Rows are one point carried round by a steady rotation, each followed by how many ticks it has turned.
The counts run from 0 to 465.
-3.26 -1.15 -2.77 -3.02  1.16 -0.53 -0.50  1.97  2.29  1.35 -1.61  2.46 -1.90 -1.51 -0.92  1.31 -0.28  0.78  2.48 -0.78  2.87 -3.40  4.46 -2.25  2.77  1.45 -1.13  2.25 -3.93 -0.61  2.57  3.18  2.56  0.49 -0.09
386
 0.56 -1.45  1.21  0.41  0.42 -0.96  2.16 -1.19  1.08  2.52 -0.94  0.69 -0.99 -3.96 -1.14 -0.48  1.79 -0.77  5.03 -2.23  1.79 -4.11 -2.52  2.88  2.20  3.58  0.87 -5.63  0.19 -0.75  1.03  3.59 -1.01  0.22 -0.56
406
 1.88  3.11 -0.56  3.60 -1.13 -2.50  3.42 -2.37 -0.27 -2.66  0.03 -0.27 -0.46  2.67 -2.23 -3.71 -1.22  2.48  0.95  0.01 -3.90  1.11  3.03 -2.41 -3.22  1.44  0.25  0.81  1.49 -0.73  3.26 -0.05  0.76 -0.55 -2.43
234
 4.30 -2.10  1.63 -3.40 -2.65 -0.61  2.19 -0.42  3.54  1.92  2.33  4.34 -1.41 -4.00 -0.32  2.48 -1.22 -0.58  2.10 -1.21  1.06  0.34  1.96  1.88 -0.12 -0.94  1.64  3.80  3.02 -2.73  2.80 -0.34 -0.56 -0.39 -1.63
27
-0.58 -0.78 -3.39  3.40  1.16 -0.41 -0.37  3.28  0.95  1.30  0.30  2.06  1.25 -2.48 -0.83 -1.60  0.44 -1.04  3.14  1.57  1.80 -4.53  3.70  2.64 -1.95  3.78 -2.03 -0.79 -0.08 -0.63  1.05  2.66  4.16  0.45 -0.38
339
 0.85 -0.62  0.22 -1.77 -4.08  2.68  3.48 -0.51  0.94 -0.61 -4.45 -3.47  1.31 -2.32 -0.86  0.34 -1.15  2.50  2.57  0.67 -1.85 -1.74 -2.14  1.55  1.15 -1.97  0.30  1.66  5.51 -0.67  2.45 -0.83 -0.73 -1.52  1.95
217
 1.31 -2.72  3.33 -4.63 -2.17 -1.88  0.11 -2.00  1.52  0.77  0.73  3.71 -1.32 -0.77  1.20  1.04  0.36  2.24 -0.41 -1.96 -0.95 -1.33  1.75 -2.17  2.19  1.32  3.27  1.79  0.81 -0.42  4.55  3.53  2.17 -0.23 -2.98
397
-0.76 -0.79  4.62 -0.83  0.83 -2.09 -0.77  2.66  3.76  0.94  3.71  3.59 -1.88 -2.21 -0.70  1.51  2.73 -1.92  1.21 -1.82  0.53  0.76  2.39  0.37 -3.22  2.09  0.43  3.59  1.83  1.21  5.01  0.41  1.64 -0.34 -3.16
68
-1.43 -1.38  0.56 -0.15  0.95 -2.96 -0.65  4.81  1.44  2.25 -0.97  0.53 -2.54 -3.68 -0.22 -1.18  1.92 -3.25  2.99 -0.32  1.19 -4.59 -0.17  2.87 -0.67  4.39 -0.10 -2.13  0.05 -0.26  0.24  2.32  2.37  1.74  0.86
60
-1.57 -2.67 -1.47 -0.49  1.08 -2.92  2.99  1.94 -0.55  1.03 -1.80  1.31 -3.81 -1.90  2.17  1.97 -1.35 -1.23  3.46 -1.20  2.57 -2.66  4.05 -0.57  1.46 -0.61  0.53  2.61 -2.81 -1.13  2.21  3.34  2.20  1.38  1.73
13
-3.10  1.46 -4.03  1.72 -0.08  1.66  3.80 -0.56 -1.30 -1.63 -5.10 -1.26  2.18  0.52 -1.78  0.35  1.76  3.62  2.89 -0.46 -0.18 -0.44  1.06 -1.21  0.57 -1.38 -2.57 -1.13  1.22  1.85  4.77  0.70 -0.09 -1.57  1.21
222
-0.02 -1.88  0.20 -3.46  0.15 -0.59  1.99 -3.86  1.57  2.00  0.76  5.50  0.29 -1.39 -0.91  1.55  0.28  2.10  1.42 -2.68 -1.59 -1.90  0.88 -0.56  1.05  0.94  1.25 -2.14  0.04  0.33  5.86  2.04  0.82 -0.66 -2.79
401
 4.72 -0.24  2.80  1.21 -1.30 -2.30 -0.94  0.20  1.87  0.40  1.84  2.62 -2.16 -3.98  1.65 -4.32  2.67  0.29 -0.89  1.07  2.83 -1.03  2.53  0.40 -0.03  0.84  1.76  0.65 -0.83 -1.36  1.34  2.35  2.32  2.69 -4.27
22
-1.84 -2.71 -1.57 -3.86 -1.45 -1.07  1.15  1.71  1.61  2.41 -3.58  3.08 -4.29 -1.25  1.10  0.15 -1.62  0.09  0.54 -0.08  2.15 -5.60  2.60  0.98  2.78 -0.17  1.49 -1.80 -1.24 -1.98  0.18  2.24  3.01 -0.47  1.52
382
 2.14  1.48 -2.95  0.61 -0.29 -2.62 -0.61 -0.73  0.68 -1.06 -0.16  2.95 -1.31  3.01 -1.10 -1.14  1.56  3.65  1.48  0.43  2.26  2.17  6.49 -2.59  0.60  0.58 -0.71  2.50  0.01 -0.88  0.13  3.20  0.85 -3.21 -2.32
323
-3.07 -0.73  0.04 -3.73 -0.56 -0.53  3.07  1.75  3.74  2.74 -0.48  4.65 -4.29 -1.03 -1.84  2.34 -2.20 -0.72  2.53 -2.13 -0.76 -1.02  3.18  1.40 -1.58 -0.80  0.47 -1.93  0.05 -1.66  1.59 -2.91 -0.45 -1.41  0.67
426
 2.89 -3.42  0.94 -1.49 -2.25 -0.77  4.02 -3.44 -1.10  2.03 -2.20  3.78 -0.98 -2.82  3.04  0.72 -0.48  0.99  1.56 -0.70  2.05 -2.59  0.20  1.13  2.57 -2.28  3.83 -1.71 -0.31 -0.85  2.01  4.00  1.07  0.08 -0.52
356
-0.58  0.64  1.87  2.49 -2.14 -2.62  1.54  0.72 -1.35 -3.18 -4.53 -4.03 -2.35  1.98  1.45 -0.83  1.76  1.98  1.25  0.51 -0.40  1.71  1.95 -1.91  0.67 -1.54  2.34  3.11  3.01  1.65  1.62  2.30  0.66 -1.29  1.33
229
 3.29  0.73 -1.73 -0.02 -3.30 -3.20  2.47 -2.42 -1.26 -1.71 -2.07  0.11 -1.13  3.45 -0.55 -2.60 -3.45  2.76 -0.36  0.69 -2.42 -1.03  4.13 -1.99 -0.26  0.64  2.16  2.54  1.64 -2.69  1.51  2.61  2.62 -1.65 -0.68
282
 2.95 -1.80  3.20 -3.03 -1.39 -0.59  0.26 -2.54  3.65  1.73  2.93  3.20  0.72 -3.29 -2.59  1.53 -0.94  0.62  3.33 -2.27 -1.34 -1.44 -0.15  1.51 -0.59  3.53  1.33  1.76  3.13 -1.17  3.96  1.42  0.06 -1.11 -2.60
399
-3.48  2.93  0.70  1.37  2.31 -1.15  2.07 -0.01  1.94 -1.63 -1.68 -0.29 -2.68  0.32 -1.24 -1.62  5.31  1.88  3.75 -2.58  1.86  2.68  0.46 -3.47  0.58  0.76 -1.79 -3.48 -2.16  2.30  3.53  1.24 -1.78  0.10 -2.48
133
 2.24 -0.58 -2.94  1.30  1.60 -0.30  3.24 -2.09  1.06  1.13 -0.23  1.80  0.83 -2.59 -1.80  1.48 -0.12 -0.04  6.78 -2.03  4.64 -0.95  2.31  0.46  1.59  2.12 -1.44 -1.05 -1.66 -2.12  1.68  3.19 -1.19 -0.23 -1.26
361
 0.58 -2.06 -2.82  2.71 -0.46  1.35  3.17  1.57 -0.66  1.02 -2.97  2.87  0.78 -3.03  0.22  1.75  2.80  0.95  4.32  0.89  4.55 -0.33  2.70  4.78 -0.53 -1.94 -0.62 -1.92  2.56  0.54  0.33  0.90 -0.46 -1.94  1.72
314
-3.67 -1.73 -0.61 -1.16  1.84 -0.68 -2.73  4.36  1.80  0.91 -0.29  4.25 -1.20 -1.71 -0.58  1.89  3.28  0.07  1.76 -0.56  3.11 -1.94  4.77  0.40 -0.58  1.11 -0.95  2.34  0.42  2.11  3.25  2.11  3.47 -0.30 -0.34
389
-0.23 -1.04 -2.47 -2.09 -0.09 -1.08  1.39 -0.66  0.86  1.38 -4.44  2.45 -2.00 -2.72  0.64 -0.73  3.13  1.69  2.68 -0.88  4.67 -1.91  0.13  0.08  4.98 -0.75 -0.20 -2.42 -1.74 -0.85 -0.35  3.76  0.12  0.02  0.03
36
-0.63  1.60  0.69  1.50  3.29 -2.71 -0.11 -0.20  2.76 -0.81  0.75  1.12 -2.52 -0.11 -2.74 -0.46  2.41  0.23  4.82 -2.48  3.12  1.11  1.82 -1.99  0.71  3.48 -0.92 -0.79 -2.80 -0.68  1.64  3.30 -2.16  0.08 -3.70
413
 2.35 -0.51  2.51  0.88 -4.58  0.31  1.35  1.76  0.78 -2.52 -2.04 -0.46 -1.62 -1.74  2.46 -1.13  0.59  2.27 -1.52  2.94  1.89  1.31  3.37 -1.38  0.38 -4.51  1.54  5.60  3.00  0.59  2.23 -0.33  1.97  0.32 -0.78
255
-0.35  0.70 -2.14  4.01  0.54 -0.39  0.75  2.26 -0.35 -2.07 -2.49 -0.89  0.40  1.16 -1.99  1.35  3.06  2.35  3.66  0.45  2.14  1.90  4.85  0.84 -1.12 -0.67 -1.59  3.51  4.87  1.24  0.59  1.80 -0.31 -3.53  1.43
273
 1.05 -0.84  4.30 -3.50 -2.36 -3.20  2.56  0.51  4.38  1.52  0.27  2.17 -6.55 -0.40 -0.84  0.88 -2.04 -1.10  1.52 -2.02  0.05 -0.61  1.76  0.35  0.11  0.14  3.84 -0.24  1.88 -3.13 -0.39 -1.69 -1.49 -1.64 -0.05
422
 1.38 -4.04 -0.50 -1.02 -0.56 -0.09  4.71 -1.83  0.49  1.85 -2.30  1.92 -0.97 -3.36  0.46  4.21 -1.15 -0.64  5.41 -2.66  4.07 -0.71  1.43  2.39  2.38 -1.68  1.30  0.74  1.25 -1.57  1.66  1.63 -1.13 -1.14  0.44
359
-0.72 -0.45  1.37 -4.75 -2.17 -2.72  2.60 -0.96  3.53  0.38 -0.63  3.42 -5.81  1.51 -0.48 -0.01 -2.83  0.43  0.18 -2.55 -0.42 -0.39  2.79 -2.18  1.29 -0.92  2.69 -0.68 -1.38 -2.73  1.15 -1.10 -0.71 -0.79 -0.77
423
 0.16 -2.81 -1.59 -1.74  0.05 -0.30  1.76  0.92  0.54  2.85 -3.23  2.65 -2.41 -3.63  0.94  2.16  3.23  0.76  2.81 -0.87  4.80 -2.34  0.58  2.64  3.36 -1.61  0.67 -2.26  1.15  0.08  0.53  2.30 -0.32 -1.80  1.90
35
 0.92 -1.35  0.45  3.88 -0.39 -1.13  1.86  4.34  0.29 -0.17 -1.05 -2.55 -0.96 -2.97  1.09  0.56 -1.14 -1.77  4.60  1.53  2.80 -1.75  3.66  0.90 -0.59  0.79 -0.59  6.43  0.62 -0.94  1.64  2.76  2.26  2.10  0.27
295
-2.13  2.16  4.31  2.40  0.94 -1.79  0.58  2.60  2.69 -1.17 -1.17 -1.42 -3.97 -0.30 -0.95 -0.68  6.04 -0.46  2.98 -1.78  2.40  2.52 -0.39 -0.02 -1.51  0.72  0.52 -2.71  2.53  2.93  0.19 -1.26 -2.62 -1.25 -0.72
135
 5.61 -0.33  2.83  4.54 -2.88 -0.03  0.24  0.96  0.93 -1.20  2.10  2.44  0.84 -3.07  1.02 -2.75  2.21  0.20  0.89  2.74  1.78  0.57  2.90  2.81 -3.24 -0.12  1.06  1.20  2.46  0.57  1.71  1.01  1.97  1.39 -3.06
302
